Named turns come first, each shown by rows before and after it. Which turns, in which order, take the first row of each pair that follows to the second? Write the first one first, as in the answered first pair.
San (before |-> after):
[-1.14 -0.74 -0.10 -1.27  0.93  2.07  0.70 -0.50  2.69  2.02 -0.32 -0.99
  1.77 -0.42 -0.87 -0.55  0.21  0.25] |-> [-1.21  0.04 -1.28 -0.28  1.60  1.63 -0.08 -1.15  2.01 -0.24 -0.52 -2.70
  1.45 -0.67 -0.21 -0.91  0.29  0.25]
[-0.24 -1.31 -0.25  0.55 -0.18 -0.04 -0.85 -1.76  0.53 -0.04 -1.94 -2.06
  0.51 -0.71 -0.04  0.39  0.11 -0.34] |-> [-0.15 -1.68  0.74 -0.35 -0.54  0.60 -0.05 -0.94  1.15  1.75 -1.85 -0.58
  0.84 -0.45 -0.67  0.60 -0.01 -0.44]
[ 1.80  3.06 -1.52  0.93 -0.21  0.89 -0.14  6.11 -0.82 -0.27  1.87 -0.24
  1.89 -1.48  2.85 -0.43  1.37  1.44] |-> [ 0.85  1.15 -1.96  1.26 -1.10 -2.29 -3.49  2.81 -2.46 -1.71  2.18 -1.90
 -0.38 -3.32  2.90  0.15  0.76  2.50]
veva (before |-> after):
[-0.35  0.26  0.24 -1.70 -0.52 -0.10 -1.59  0.18 -0.57  0.34  1.02  1.67
 -0.19 -0.69 -0.03 -0.09  0.07  1.13] |-> [-0.13  0.92 -0.29 -1.84 -0.13  0.16 -1.72  0.53  0.02  0.01  1.07  1.55
  0.41 -0.59  0.38 -0.14  0.38  1.19]
[-0.28  0.21  0.67 -1.33  0.28  0.43  0.31  0.56  1.03  1.75  0.28  1.79
  0.40 -1.05  0.32  0.62 -0.06  0.78] |-> [-0.23  0.21  0.88 -1.23  0.30  0.24  0.15  0.32  0.83  1.65  0.40  1.85
  0.37 -1.26  0.19  0.83 -0.19  0.64]
[-1.99 -1.55 -1.35  1.27  0.95  1.41 -1.06 -1.90  0.90  1.61 -1.41  0.13
  0.04 -0.74 -1.91  0.34  0.57 -0.28] |-> [-2.00 -1.35 -1.51  1.27  1.15  1.38 -1.46 -1.93  0.97  1.55 -1.37  0.08
  0.16 -0.80 -1.76  0.26  0.45 -0.15]
[ 1.00  0.12 -0.36  0.75  0.35  0.58  0.28  0.60 -0.69 -0.76  0.25  0.36
 -0.90  0.47 -0.84 -0.40 -0.22 -1.00] |-> [ 0.71 -0.09 -0.01  0.53  0.10  0.40  0.04  0.36 -1.06 -0.69  0.28  0.40
 -1.14  0.20 -0.75 -0.38 -0.50 -0.83]
fov (before |-> after):
[-0.96 -0.42 -0.82 -1.80 -0.34 -1.57 -0.78  0.63 -0.48 -0.12 -0.10  1.86
 -0.09 -0.37  0.89  0.07 -0.30  0.22] |-> [-0.40 -0.43 -0.73 -1.39  0.65  0.52  0.97  1.64  0.99  1.21 -0.85  0.97
  0.94  0.60  0.56  0.01  0.45 -0.78]
[ 0.55 -1.01 -0.17 -0.04 -1.66 -0.10  0.57 -1.49 -0.15  1.26  0.72 -1.09
 -1.27 -2.24 -0.09 -0.10 -1.39  2.29] |-> [ 0.74  0.67 -1.10 -1.16 -1.23  0.46  0.26 -0.19  0.73  1.01  0.71 -0.03
  0.60 -2.12  0.63 -0.35 -0.99  3.20]
[-0.11 -0.44 -0.25  0.07  0.21  1.42  0.55 -0.44  1.46  0.83 -0.47 -0.30
  0.36 -0.21 -0.37  0.35  0.59 -1.41] |-> [-0.37 -1.18 -0.13  0.08 -0.47 -0.15 -0.63 -1.65  0.07 -0.27  0.12 -0.12
 -1.29 -1.08 -0.26  0.57  0.05 -1.14]
durel (before |-> after):
[ 2.88 -0.06 -1.33  1.30 -0.61  1.03  2.57  0.37  0.15  0.05  0.50 -0.54
  0.50  0.90 -0.04 -0.81  0.87  0.02] |-> [ 3.03 -0.57 -0.87  0.89 -0.73  1.15  2.48  0.67  0.60  0.82  0.21 -0.37
  0.79  0.89 -0.24 -0.66  0.65  0.30]
[ 0.62 -0.89 -0.42 -0.22 -0.52 -0.06 -1.37 -0.14  1.13  1.69 -0.62  1.24
  0.03 -0.68 -0.37  0.05 -0.17  1.10] |-> [ 0.69  0.05 -1.75  1.39  0.19 -0.42 -1.61 -0.68 -0.04 -1.35 -0.19 -0.19
 -0.52 -0.71  0.19 -0.59 -0.23  0.73]
[-0.54 -1.01 -0.04  1.18 -0.04 -1.63 -0.05 -1.37 -2.14 -1.42  0.53 -1.04
 -2.99  0.12 -0.66 -0.68 -0.13  0.05] |-> [-0.63 -2.03  0.53 -1.68 -0.64 -0.59 -0.67 -0.19  1.01  3.19 -0.46  0.58
 -0.30 -0.50 -0.83  0.31  0.47  1.50]
Now pairs of rows:
Each pair is two turns apart.
[-0.35 -2.08  0.78 -1.99 -0.83  0.08 -2.88 -1.84  1.44  2.78 -0.77 -1.59
  0.65 -2.27  0.25  1.03 -0.73  1.91] |-> [ 0.47  1.45 -1.85  0.10  1.78  2.25 -1.11 -0.39  1.73 -0.76 -0.97 -4.22
  2.13 -0.75  1.26 -0.42  0.71  0.72] -> San San
[ 0.69  1.45 -0.74 -0.46  0.83  1.41  1.13  1.78  1.88  0.43 -0.50  0.66
  1.73  0.52  0.67 -0.45  0.50 -0.10] |-> [-0.29 -0.59 -0.35  1.19 -0.53 -1.55 -0.37 -1.48 -1.56 -1.96  0.10 -0.37
 -2.32 -0.63 -0.13 -0.21 -0.54 -0.49] -> durel San
[ 0.75  0.34 -0.04 -0.29 -0.33  0.89 -1.00  0.57  2.80  2.66 -1.32 -2.17
  2.66 -0.24  1.31  1.09  0.59 -0.52] |-> [ 0.00  0.09 -0.13 -0.99 -1.54 -2.05 -3.75 -1.03  0.56  0.47  0.19 -1.18
  0.80 -1.62  1.92  1.22 -0.66  1.28] -> fov fov
[-1.23  1.32  0.68  2.94  0.34 -1.08  2.44  0.11 -2.15 -0.95  2.79  1.71
  0.38  1.09 -0.21 -1.01  1.21 -4.65] |-> [-1.37  0.44  1.25 -0.55 -0.93 -0.77  0.68  1.27  0.64  3.04  2.54  4.66
  2.80  0.37  0.23  0.08  1.36 -2.42] -> fov durel
[ 1.85  1.38 -0.96  1.47  0.67  0.58  2.44  1.40 -0.35  1.61 -0.30 -1.06
 -0.44  0.57 -1.61  0.53  0.49 -3.25] |-> [ 1.25  0.15  0.50 -0.10 -1.17 -1.41  1.08  1.07 -2.01  2.06  1.13  1.90
 -1.92 -0.37 -1.99  1.23 -0.85 -2.04] -> fov San
[-0.17 -0.79 -0.19  1.09 -0.43 -1.03 -0.31 -1.52 -1.90 -0.89  0.59 -0.76
 -1.77 -0.76 -0.35  0.23 -1.06 -0.44] |-> [ 0.10  0.30  0.57 -0.04 -0.91 -0.65  0.87  0.21 -1.99 -0.75  1.27  1.98
 -1.11 -0.21 -0.55 -0.02 -1.33 -0.22] -> fov durel
[-0.77 -3.73  0.52  2.31 -0.71 -0.30  0.19 -2.05  0.07  1.42  1.19 -1.61
 -1.67  0.47 -0.99  1.49 -0.05  0.72] |-> [-0.94 -1.55 -0.47  1.16 -1.29 -1.91 -1.14 -1.01 -1.43 -1.18  3.05  1.20
 -1.40  0.21  0.22  1.07 -0.88  2.38] -> fov durel
[-1.04 -1.66  0.05 -1.65 -2.16 -1.23 -1.00 -1.75  0.14  2.21  1.33  0.90
 -2.54 -1.98 -0.23  2.37 -0.61  1.94] |-> [-0.44  2.46 -2.83  0.94 -0.36 -0.61 -0.03 -0.49 -1.45 -3.81  2.40 -0.41
 -1.91 -0.87  1.33  0.47  0.02  1.20] -> fov durel
[-0.63 -0.07 -1.88 -0.28  0.29 -0.53 -2.66 -0.65  0.38 -0.78  1.03 -0.63
  1.28 -0.30  0.83  1.46 -0.10  0.49] |-> [-0.51  0.11 -1.55  0.72  0.27 -0.93 -1.72 -0.60 -1.31 -2.35  1.68 -0.45
  0.17  0.15  0.52  1.30 -0.80 -0.28] -> San durel
[ 1.05  0.19  1.47 -1.60 -1.52 -0.70 -0.73  1.44 -1.79  0.76  2.94  4.94
  0.19 -1.34  1.20  1.63 -0.84  2.77] |-> [ 1.64 -2.83  3.63  1.03 -1.17  0.35  2.27 -0.11 -1.76  3.33  1.26  1.85
 -2.14 -0.53 -1.07  2.29 -0.73 -0.67] -> fov fov
[-0.79 -2.25  0.55 -1.74  0.12 -0.53 -0.18 -0.22  0.99  2.99 -0.15 -0.40
  0.33 -0.57 -0.18  1.53  0.46  0.72] |-> [-0.49  0.54 -2.17  0.18  1.88  0.00 -0.28  0.22  0.67 -0.84 -0.22 -2.82
  1.34 -0.19  1.24  0.36  1.37  0.41] -> durel fov
[ 1.42  1.49  0.08 -0.25  1.27  1.64  2.29  1.44  0.60  0.98 -0.68  1.80
  2.02  1.14 -0.04 -1.28 -0.37 -0.19] |-> [ 0.95 -0.73  1.12  1.84  0.79  0.67  2.72 -1.07 -1.55  0.60 -0.88 -0.32
 -1.10  0.81 -1.34 -0.89 -1.10 -1.80] -> fov San
[-0.09 -0.11  0.68  2.34  0.95  1.34  0.86 -0.19 -0.01 -0.43 -0.79 -1.22
  0.87  1.91 -1.02 -0.46  0.90 -2.80] |-> [-0.82 -1.90  1.79 -0.80 -1.14 -0.59 -2.02 -1.03  0.43  2.25 -0.14  1.88
  0.82  0.42 -0.99  0.55  0.07 -0.42] -> fov durel
[ 0.00 -0.29  0.39 -0.08 -0.24  0.92  0.62  0.38  1.41  0.94 -0.50  0.06
  1.15  0.05 -0.22 -0.15  0.45  0.38] |-> [ 0.01 -0.86  1.19  0.67 -0.56  0.46  1.51  0.19  0.27  0.59 -0.01  0.18
 -0.28  0.30 -0.74 -0.16 -0.19 -0.59] -> durel durel
[ 0.96  0.61 -0.26  1.12  0.72  2.05  1.18  0.73  1.61  0.37 -1.06 -1.66
 -0.24  1.81 -0.89  0.38  1.17 -1.46] |-> [ 0.28 -1.52  1.79 -0.36 -1.45  0.02  0.67  0.00  0.07  1.94 -0.06  1.30
 -2.19  1.13 -1.66  1.15 -0.15 -0.78] -> fov San
[ 0.13  0.55 -1.56  0.52  2.90  1.26 -0.08  2.55  3.61  1.47 -1.15 -0.89
  2.14 -0.09  1.47 -0.88  2.60  0.04] |-> [-0.93 -2.77  0.21 -1.32  0.68 -1.52 -2.85 -0.02  2.62  3.66 -0.75  0.14
  0.25 -1.82  0.63  0.54  1.58  1.35] -> San San
[ 0.53  1.82 -0.21  1.24  0.16  0.16  0.75  0.26 -2.10 -3.12  0.38  0.16
 -0.84  1.11  0.38 -1.14 -0.45 -0.54] |-> [ 0.32  2.57 -1.30 -0.59  0.55  0.87 -0.88  0.93  0.65 -1.42 -0.42  0.23
  2.04  0.59  1.52 -0.77  0.64  1.21] -> durel durel
[ 0.06  1.13 -1.17  3.38  1.54  0.70  1.07 -0.75 -0.85 -2.36 -0.48 -2.38
 -1.80  0.15 -0.52 -0.87  0.94 -2.33] |-> [ 0.41  0.90 -0.80  2.73  2.02  2.41  1.94  0.18  0.76  0.17 -1.45 -2.40
 -0.41  0.64 -0.70 -0.68  1.41 -2.69] -> durel San
[ 0.19  1.17  0.36 -0.07 -0.21  0.05  1.16  1.35 -1.51 -0.78  0.80  2.00
  0.42  1.05 -0.35 -0.49 -0.70 -0.40] |-> [ 0.04  0.54 -0.20  1.51  0.17 -0.40  0.78 -0.07 -2.15 -1.79  0.43 -0.30
 -0.74  0.78 -0.38 -0.51 -0.41 -1.19] -> fov San
[-0.50 -1.05  1.55  1.24  2.57  0.44 -0.26 -1.54 -0.29 -1.56  0.20 -2.03
 -1.58 -1.09  0.53  1.25  0.23 -0.91] |-> [-0.16  1.14  0.34  0.10  3.37  1.95  0.03  0.85  1.56 -1.36 -0.09 -1.04
  1.24 -0.46  1.50  0.64  0.90 -0.22] -> fov fov
